(in the rows, 128 means zero)
One turn or mirror swaps these rows in pairs. Which row does each one swap with?
The rows were stretched afterwards, more along some directions than others.
q_738: [116 117 111 144 144 151 146 101 114 125 111 129 132 141 142 109 131 119
 122]
q_714: [145 119 100 161 120 151 148 125 106 111 149 117 145 137 112 133 116 125
 126]
q_191: [117 108 126 133 148 149 138 113 141 140 135 127 141 139 134 129 107 112
 115]
q_514: [162 138 108 153 100 122 138 116 103 108 115 148 141 132 144 127  88 128
 132]
q_649: [146  97 125 113 118 127 133 127 124 105 101 135 136 149 118 144 118 134
 117]
q_297: [131 119 114 164 112 143 117 157 115 122 159 154 133 137 106 169  64 123
 116]
q_801: [140 105 108 129 130 160 139 115 112 105 109 124 169 107 111 147 115 101
 127]
q_985: [142 108 106 138 123 150 149 126 110 108 133 119 152 117 106 141 122 121
 128]
q_322: [124 126 119 142 111 108 120 147 120 131 127 163 115 135 139 144  90 110
 114]
q_450: [120 142 100 159 122 134 122 120  94 108 104 136 129 124 152  99  94 115
 128]
q_11: [140 116 118 135 145 134 116 118 103 133 113 124 141 166 137 138 115 124
 135]
q_940: [123  99 143 116 128 144 146 113 126 107 114 157 137 157 140 135 122 134
 124]
q_403: [130 127 115 149 121 158 125 128 124 135 148 159 150 142 119 167  86 107
 143]
q_781: [122 108 124 118 118 140 120 142 121 122 120 107 131 137 141 133 165 115
 129]
q_577: [141  95 115 141 122 137 135 144 118 106 132 142 144 151 101 154  96 134
 114]
q_74: [134 107 113 148 113 128 131 157 116 114 147 147 131 143 100 157  84 137
 119]
q_220: [124  98 141 118 125 143 150 117 128 108 111 150 140 155 138 129 128 138
 128]
q_410: [121  98 135 116 129 155 121 140 128 120 126 128 141 138 132 158 152 115
 125]
q_779: [ 96 131 134 151 113 138 130 131 109 102 122 160 115 140 142 116  92 126
 109]
q_678: [ 93 127 135 144 122 144 136 121 116 105 119 158 125 147 151 114  98 123
 118]
q_370: [131 118 127 127 125 132 127 117  92 107  74 141 154 116 141 124 106  98
 118]
q_788: [137 127  86 144 106 129 107 139 111 137 126  89 123 142 150 116 129 106
 130]
q_324: [124 100  99 179 120 135 120 145  93 127 166 120 116 160 121 122 105 127
 114]
q_349: [118 123 125 125 141 168 132 121 132 143 130 133 145 130 126 142 117  94
 116]
q_92: [134 132 125 127 135 127 126 137 117 135  89 130 138 115 133 123 118  91
 111]
q_263: [136 113 109 144 145 134 116 115 102 126 103 112 147 161 135 126 123 116
 133]
q_118: [144 104  95 180 112 151 124 141  87 108 157 114 136 148 107 141  95 121
 100]
q_243: [120 112 114 124 115 136 116 145 117 128 123 102 125 147 146 127 153 122
 132]
q_138: [129 118 118 127 125 134 121 117  97 111  70 135 158 116 145 118 110  92
 119]
q_528: [160 127  93 156 116 126 113 132 110 141 128 112 139 136 122 136  79  97
 113]
q_920: [119 116 122 144 130 146 129 134 120 143 158 160 131 148 130 149 112 115
 144]
q_248: [160 119 108 138 138 129 117 127 114 127 129 102 123 151 125 133 110 113
 111]
q_810: [165 143  95 154 107 117 124 130 117 111 136 114 119 146 143 110 111 145
 140]
q_116: [147 108 107 168 110 155 143 133  97  98 161 113 137 133 104 141 111 130
 112]
q_241: [132 121 117 131 124 134 122 115  95 111  69 132 156 119 146 114 113  94
 123]
q_147: [149 121 118 125 139 129 127 118  98 128 109 121 134 165 142 135 131 130
 140]
q_860: [123 131  97 128 146 157 107 126 137 152 114  94 152 124 144 118 134  84
 130]
q_745: [168 133 111 151 103 124 138 120  93 101 100 142 142 131 146 125  94 128
 125]
q_531: [131 117 113 106 135 149 127 105 111 114  70 122 171 104 132 130 128  88
 124]
q_376: [130  98 140 115 128 144 149 110 125 105 107 151 139 156 137 133 125 135
 126]
q_323: [143 123 113 153 102 114 145 135 114  97 148 147 104 158 143 118 105 155
 124]
q_433: [129 130 115 162 115 141 117 151 119 132 155 163 144 144 111 166  64 119
 132]
q_748: [143 132 116 128 140 139 127 117 105 137 121 132 123 167 143 137 118 122
 130]
q_650: [140 111 112 132 130 133 145 107 107 127  96 150 155 131 136 131 117 117
 134]
q_340: [ 95  99 141 126 116 124 138 137 118 110 118 166 109 140 128 136 117 124
 109]
q_941: [118 143 108 154 122 131 110 136 105 107 133 121 116 129 144 109  98 119
 114]

q_370 is swapped with q_220
q_376 is swapped with q_138
q_781 is swapped with q_11
q_748 is swapped with q_788
q_263 is swapped with q_410

